In the rows, zero is written as 128.
Families of rows that turns and mirrors carry onto each other, the same ones carrying the whole set onto itself: the rest of each named row's family, in list order:
5 families of 6 rows:
kufi: [146  96 133 145 116 100 114 153 115 171 129 102 158 115 100 142 171 136
 127 133 149]
pev: [112  95 139 103 141 105 125 107 113 101 122 111 131 113 126 149 168 115
 129 136 130]
Zupiz: [132 104 126 128 138 135 129 154 131 102 143 117 128 139 107 134 162 103
 129 171 131]
digol: [126  94 130 127 133 119 118 133 115 152 156 128 132 116 105 125 142 135
  95 171 149]
gasev: [ 89 103 110 112 128 113 104 124 113 120 149 118 149  83  92 135 167 145
 111 139 141]
nerab: [145 119 151 143  93 102 115 156 139 131 140 113 174  99 128 142 154 141
 132 122 168]
bes: [119 107 121 120 138 123 119 151 107 122 146 115 121 100 101 119 163 134
  99 171 146]
rimun: [141 109 111 118 112  93  93 147 129 131 149 105 156 114 105 129 142 165
 134 109 118]
Kebob: [106  94 122 137 130 124 135 128 128 121 134 120 156 121  87 148 179  94
 131 150 142]
nis: [131 117 147 134 127 106 122 148 128 147 132  76 165  92 102 114 163 158
 139 144 149]
bom: [110 128 132 118 114  89 119 157 161  99 145  97 174 111 121 141 147 144
 158 135 125]
sas: [113  98 139  99 142 100 122 110 121  99 133 117 138 110 115 141 168 107
 112 138 119]
Bamu: [147 119 157 135  94 103 105 162 153 122 153 119 182 105 124 143 155 129
 126 128 156]
Vofu: [147  99 166 105 112  99 104 157 128 135 146  84 156 126  89 164 150 148
 127 125 152]
Zup: [122  97 120 112 131 126 103 128 123 123 159 120 124 128 130 136 122 160
 133 154 137]
memez: [151  96 142 121 118 111  84 162 150 136 154 111 170 139 109 156 164 119
 144 137 117]
zurom: [112  90 139 135 133 137 112 122 117  99 137 142 151 107 129 156 131 140
 126 155 135]
Fomim: [110  92 141 136 134 130 113 123 115 105 142 147 155  95 116 146 136 135
 103 159 134]
Fuzag: [ 97  98 120 107 129 133  94 128 137  96 148 114 149 122 117 162 162 130
 159 139 129]
bafek: [102 123 138 130 115  85 126 155 132 135 131  90 167  84 116 135 163 155
 137 144 155]
gemo: [134 124 138 117 125 108 107 149 154 110 149  80 170 111 108 116 144 157
 156 132 118]
vanad: [142 112 163 129 130 116 113 160 157 133 147  85 180 117 102 128 171 118
 144 159 130]
kogo: [138  92 129 129 132 129 124 134 141 123 157 130 138 153 113 139 134 112
 128 165 128]
Peke: [110  95 148  93 142 105 108 112 116 108 132 114 135 104 126 150 175 115
 116 147 130]
Bulo: [150 104 159 104 111  92 109 156 136 127 153  91 161 127  76 153 145 139
 116 121 139]
zolid: [118  92 137 144 134 133 128 122 122  98 136 147 156 111 115 148 134 121
 116 155 130]
nobut: [119 109 116 106 137 134 101 148 120  93 149 110 116 121 126 135 147 150
 139 159 134]
tubi: [113 118 155 131 118  92 125 166 157 129 142 102 183 108 108 147 174 110
 137 161 140]
Sokag: [147 125 142 136  91  98 114 154 149 113 149 116 176 104 122 135 144 142
 132 113 153]
laga: [151 102 155 113 109  96 121 151 129 126 141  84 154 133  83 157 143 146
 132 113 146]

Same family as nerab: Bamu, zurom, Fomim, zolid, Sokag
Same family as bes: Zupiz, nis, gemo, vanad, nobut
Same family as memez: kufi, gasev, rimun, Kebob, Fuzag

Families of rows that turns and mirrors carry onto each other, the same ones carrying the whole set onto itself: the rest of each named row's family, in list order:
6 families of 6 rows:
duvep: [136 127 114 146 170 104 121 110 105 125  75 113 154 122  82 143]
vono: [113 145 128  97 148 122 130  90 143 140 106 149 117 110 105 152]
Rivof: [133 122 143 131 153 136 132  91 142 136  88 121 162 143 107 134]
Pagen: [106 131  74 140 152 132 125 132 127 110  87 140 165 118 112 165]
sinir: [ 74 123 105 139 153 133 108 133 127 143 103 109 151 106 106 173]
kunab: [ 96 129 107 140 142 127 105 147 135 127  91 104 149 145  97 166]
fusaf: [133 145  89 141 162 135 127 132 131 109  86 134 172 121 102 140]
kul: [110 111  82 133 156 106 118 145 137 118  82 136 166 114 105 146]
Mipom: [ 82 138 105 126 145  96 138 131 141 125 108 101 129  99 119 166]
nub: [ 81 123 101 116 149 103 140 131 144 119 103 101 126 101 117 160]
nabam: [116 143 132  93 169 117 131  90 130 137  98 142 118 112  95 153]
nizab: [147 134 138 135 147 108 121 110 118 114  99 124 142 104  88 125]
mov: [ 78 122 107 125 172 129 100 134 126 137 101 115 142 106  97 175]
nonem: [ 87 118 117 108 145 102 143 107 133 126 114 112 120 102 131 147]
Vasu: [ 85 124 124  92 162 112 140 131 138 144 103 115 136 107 133 141]
lada: [137 137 148 125 141 141 141  94 136 137  76 124 157 117 109 141]
vani: [ 77 122 101 130 145 102 143 128 134 126 104 120 116 102 128 149]
zos: [ 86 139 131 111 155 132 146  98 125 136 112 159 139 110 105 170]
goses: [110 150 131 110 152 132 146  98 127 143 101 163 133 101  99 148]
suned: [ 81 144 126  99 153 128 152 112 124 143 106 146 135 101  90 162]
Lam: [142 133 131 136 134 114 128 105 115 113 101 119 141 111  93 117]
lugat: [ 88 122 121 152 156 115 110 134 127 126  96 111 149 143 111 179]
kufe: [ 73 125 120 139 156 120 112 137 135 154  99 115 142 131 106 174]
feti: [115 122 144 113 156 127 145  90 155 143 107 123 153 129  98 128]
guz: [135 154  92 147 156 127 124 129 133 115  95 140 172 119  99 148]
lebiz: [138 123 141 117 153 132 143 104 147 134  66 130 160 114 104 135]
mebur: [113 119  80 145 139 110 112 133 136 115  85 140 165 118  98 160]
Tulu: [ 96 132 114 141 157 114 105 151 132 129  90 110 150 143  92 171]
zak: [141 130 118 159 148  95 117 121 114 117  84 121 139 114 101 136]
zepag: [120 138  89 156 153 141 128 132 134 118  79 150 159 127 108 145]
Gikof: [114 121 151 132 150 133 140  94 148 147  98 125 142 133 112 123]
Vab: [143 133 132 147 148 102 127 101 108 106 100 134 139 114 108 135]
pamom: [139 137 110 151 152 100 129 106 109 128  79 116 156 132  93 134]
Getog: [ 79 144 115  98 139 130 153 109 127 138 108 144 132 111  93 156]
Kud: [ 77 131 115 100 152 105 135 123 128 146 119 115 133 116 133 143]
ligin: [114 131 150 121 150 124 141  89 157 150 112 122 155 125  96 139]

Same family as nub: fusaf, nizab, suned, feti, Tulu
Same family as zak: Rivof, Pagen, nonem, goses, kufe
Same family as kunab: Mipom, Lam, guz, Getog, ligin
Same family as vono: sinir, lada, mebur, pamom, Kud

